In the data rows, 128 means zero.
Here is a table of points, one per row:
[143 128 113  74 124 141 139 147 145 119 127 161 126 146 139 150  87 119
 161 107 152 106 153 159  93 129 131 124 152 122 116 124 147 144]
[148  82 149 143 165 126 115 114 149 161  93 109  72 100  79 101 114 126
 121 138 111 140 135  88 159 127 105  79 174 103 191  91  76 150]
[114 118 118 107 124 129 182  87 115 141 140 139 148 130 150 141 119  94
 177 125 119 122 112 105 141 148 116 181 172 146 161  92 127  97]
[121 154 162 139 150 147 127 134 156 148 107 169 128 125 133 103 118 113
 113 119  97 121 119 135 158 183 120  96 131 131 123 124 110  99]
[129 117 113 129 122 138 124 142  97 154 123  83  98 120 114 157 166 124
 151 100 141 130  97 136 119 150 111 109 133 150 131 113 164 201]
[138  80 127 152 144  89 140 142 123 178  96 121  90 147 110 138 147  95
 123 107 165 109  88 131 151 112 112 101 127 129 137 122 154 151]
[151 125 138 157 160  69 133 137 140 133  91 153 165 141 112 163  98 113
 118 102 116 115 145 141 105 156 110  95 110 124  84 130 164 137]
[145  90  97 172 126 156  64 137 129  80 155  93 136 116 148 137 127 187
  97 124 191  91 115 101 141  92 123 161 118 158 122 120 137 113]
[138 157 141 118 124 152 118 146 151  93 137 127 157 124 154 123 101 119
 139 145 128 137 115 134 178 136 116 154 109 123 134 147 126 110]
[135 139 133 132 143 134  97 119 148 123 137 133 131 120 114 122 126 145
 143 123 116 105 159 110 155 115 149 153 112 132 154  70 138  93]
[143 124  81 154  88 139 137  96 132 107 107 102 117 143 206 176 152 117
 129 107 166 109  95 105  85 116 150 132 131 125 152  97 145 158]
[146 112 115 154 128 125 163 138 113 134 149 137 122 138  97  85 119 132
 114 125 151 138 125 128 138 106 103 134 146  84 152 117  84  98]
[123 148  75 158  66 144 107 130 131  82 119  81 115 144 177 171 173 158
 140 112 160 126 113 127 113 119 115 154 132 146 166  99 153 150]
[132 114 101 149 105 153 111 111 107 101 171  92 129 133 114 119 166 119
 122 133 140 132 137  94 103 142 116 144 167 107 150 102  77 108]
[112 131 143 147 143 117 134 119 156 111 110 117 152 130 122 103 145 135
 123 131 109 132 140 139 161 157 107 151 140 128 143 128  67 134]
[113 164  87 113 105 148 178 109  89 126 115 118 130 164 145 165 116 124
 145 123 115 142 109 144  84 148 124 141 136 126 160 116 138 160]
[144 112 156 123  97 112 143 132 126 163 102 175 142 123 127 134 142  84
 138  97 102 113  92 146 151 156 116  97 133 120 143 132 111 186]
[139  89 165 106 152  80 177 132 121 139 123 187 153 110 110 147  88 158
 122 118 114 111 111 130  96 112 151  66 115 123 141 139 140 161]
[ 95 137 135 154 134 141 101 101 139 150  92 108 111 137 161 137 116 103
 129  89 153 116  98 152 106 131 144 121  82 153 153 155 123 164]
[120 121 169 105 142  99 144 117 132 123  97 156 109 129 135 178 106  85
 152 119 142  99  74 156 118 105 148 152 122 131 128 178 113 158]
[119  95 136 163 132  93 132 126 104 135 124 109  81 115 139 140 116 104
 120 117 163 107 110 172 113 123 152 126 114 121 122 161 141 169]
[123 144 120 106 167  62 134 136 132 176 108 159 164 115 102 101 141  98
 112 108  64 138 155 164 112 133 145  49  89 149 112 120 144 176]
[126 101 127 106 113 173 158 103 136 126 142 136 123 136  69 148 147 127
 128 140 132 136 120 118 118 110 126 160 182 136 120 106  52 123]
[101 132  97 143 134 137  67 160 105 109 107 118 118 150 120  92 133 165
 119 185 109 137 183 125 135 115 128  91  88 143 105 131 135  97]
[153 111 159 121 159 115 119 160 133 147 131 113 113 149  94 115 134 125
 117 120 174 131 105 109 120 141 125 106 132 133 145  99 139 145]
[160  92 132 142 121 157 131 123 141 100 183 160 125 146 111 164 130 143
 134 109 163  59 125 100 127 117 152 221 138 113 126 111 133 132]
[160 114  94 142 113 175 119  94 106 100 128  97 138 137 107 118 168 126
 125 107 148 122  84 103 114  94  99 140 148 127 167  93 111 158]
[102 149 162 126 108 116 136 138 126 136 124 110 114 112 105  79 113 120
 151 193  70 203 177 114 151 162 113  99  84 162 124 137  89  85]
[124 134 146 110 132 148  87 129 128 167 117 148 143 123 155  76 117  93
 126 141  91 165 145 135 128 154 111 104 132 157 125 139 139 134]
[130 124 155 175 155  69 191 136 165 121  99 187 105  99 132 117 112 126
 116 125  91 140 122 140 161 102 172  89 141  99 154 148 109 129]
[ 96 129 148  89 102 100 111 169  70 166 123 106 143 167 132 119 130  74
 157 139 112 168 152 195 122 171  83 103  91 148 114 176 162 128]
[135 126 143 109 177  63 134 137 128 145 113 158 135 133 113 137 140 108
 104 116 119 113 153 170 128 130 128  97  86 111  76 170 215 135]
[144 147 101 106  65 169  74  75  91 191 103  74 128 114 126 137 148 138
 119 160 137 122  98 131 106 186 114 110 106 169 139 136 171 174]
[176 112 123 127 141  56 185 101 105 174  96 157 115 132 112 170  96 127
 108  85 153  81 112 161 115 137 158 140 124 145 102 159 156 162]
[165 142 114 102 130 148  94 136 149 144 132 145 152 128 148  88 139 141
 123 148 116 149 158 121 117 166 124  61 102 147 150  98 177 131]
[130 114 145 117 175  92 162  98 144 129 112 175 122  83 119 163 120 122
 137  85  61 155 100 153 140 149 141 100 128 105 118 179 105 105]
[106 151 178 133 114 189 148 117 156 115 158 117 135 112 125  86 123 132
 128 137 146 146 143 117 167  96 137 155 144  92 144 150  41 148]
[112 107 141  87 102 176 177 159  99 143 130 151 115 132 109 163 138  94
 179 137  72 114 127 161  92 160 120 169 145 167 110 128 137 124]
[135 136 160 153 127 107 117 135  86 120 163 108 105 118 109 129 105 147
 125 123 122 132 164 147 118 136 135 109 133  99 112 151 143 104]
[134 113  91  99 159 103 115 156 105 105 104 103 127 182 106 182 134 137
  94 105 144 108 137 147 114 165 131 151  88 140 117 125 156 147]
[ 91 177 131 148 125 135  57 131 131 128 132 105 170 122 127 108 141  99
 130 174  72 168 173 104 161 139 105  96  54 156 105 134 112  70]
[133 177 160 106 170  96 164 130 138 159  93 167 111 119 120 122 160 102
 116 129  89 125 105 128  96 161 156  85 115 138 160  97 143 147]
[103 129 104 161 147  98  96 151 128 101 104 166 109 133 138 111 142 129
  98  88  99 162 123 143 148 119 130  79 132 107 122 157 116 109]
[133 102 146 119 105 105 176 107 120 178 118 138 146 107 104 141 114 104
 163  86  97 133 140 168 103 148 165 146 163 138 100 137 136 127]
[132  97 171 106 133 131 153 169 141 145 130 111 127 142 108 104 123 102
 147 102 148 149 116 131 116 100 108 116 137 131 120 126  87 124]
[143 131 123 117 144 110 131 128 124 122 139 134 159 155 149 116 102 129
 150 116 116 124 156 128 126  88 103 150 121 142 118 127 119  88]
[143 106 105 136 152 115 108 141 154 153  95 128 130 123 133 149 133 157
 111 101 180 111  90 155 132 114 128 110 105 143 133 132 135 169]
[135 117 156 127  72 126 208 138 111 178 160 161 131 131  82 112 115  86
 169 139  67 140 164 172 134 127 161 181 153 123 121 168 133 116]
[ 93 136 113 113 139 172 106 124 109 140  79 122 154 121 156 116 124 101
 110 170 146 152 106 135 148 144  95 123 101 147 123 140 159 165]
[128 135 111 111  88 158 124 130 111 166  97 120 120 156 183 151 146 104
 160 130 143 131 106 151 118 161 119 141 152 118 154 128 181 185]
[109 115 151 145 135 144 127 168 137 123 160 103 141 117 114 109 127 149
 111 133 106 150 129 122 168 110 146 141 137  94 154 151  84 114]
[109 115 138  99 100 102 121 157 110 161 159 124 146 142 131 116  88 105
 158 134 114 157 154 148 115 160 130 169 155 132  91 144 139 111]
[118  82 153 100 100 156 199 114 144 172 121 110 130 104 108 137 168 101
 161 119  98 146 105 113 127 144 118 166 149 122 125 145  86 156]
[ 89 114 156 158 158 177  86 114 132  84 148  81 149 116 120 103 124 124
 138 159 103 160 152  98 161 119 113 150 170 117 133 102  49  62]
[137 138 116  82 117  98 138 136 124 123 147 126 118 176 150 126 125 113
 139 107 166 107 147 122 112 106 145 149 113 125 123 147 146 146]
[138 107 137 121 153  55 119 139 126 141 105 130 129 142 111 153  93 129
 124 126 132 124 151 160 106 160 134 129 106 147 114 165 146 121]
Along one direction, these points spread out more than along any other. Take the direction at right angles to it along which they spread out most. Go by this last direction. How many in every 100 of the points above lie lower along it than each point below? Answers are rounded to whole numbers. More than half of the points above lie lower than the first one.
[113 164  87 113 105 148 178 109  89 126 115 118 130 164 145 165 116 124
 145 123 115 142 109 144  84 148 124 141 136 126 160 116 138 160] -> 82
[138 157 141 118 124 152 118 146 151  93 137 127 157 124 154 123 101 119
 139 145 128 137 115 134 178 136 116 154 109 123 134 147 126 110] -> 38
[124 134 146 110 132 148  87 129 128 167 117 148 143 123 155  76 117  93
 126 141  91 165 145 135 128 154 111 104 132 157 125 139 139 134] -> 13
[123 148  75 158  66 144 107 130 131  82 119  81 115 144 177 171 173 158
 140 112 160 126 113 127 113 119 115 154 132 146 166  99 153 150] -> 96
[153 111 159 121 159 115 119 160 133 147 131 113 113 149  94 115 134 125
 117 120 174 131 105 109 120 141 125 106 132 133 145  99 139 145] -> 63
[ 96 129 148  89 102 100 111 169  70 166 123 106 143 167 132 119 130  74
 157 139 112 168 152 195 122 171  83 103  91 148 114 176 162 128] -> 18
[148  82 149 143 165 126 115 114 149 161  93 109  72 100  79 101 114 126
 121 138 111 140 135  88 159 127 105  79 174 103 191  91  76 150] -> 25
[101 132  97 143 134 137  67 160 105 109 107 118 118 150 120  92 133 165
 119 185 109 137 183 125 135 115 128  91  88 143 105 131 135  97] -> 16
[144 147 101 106  65 169  74  75  91 191 103  74 128 114 126 137 148 138
 119 160 137 122  98 131 106 186 114 110 106 169 139 136 171 174] -> 86
[126 101 127 106 113 173 158 103 136 126 142 136 123 136  69 148 147 127
 128 140 132 136 120 118 118 110 126 160 182 136 120 106  52 123] -> 61
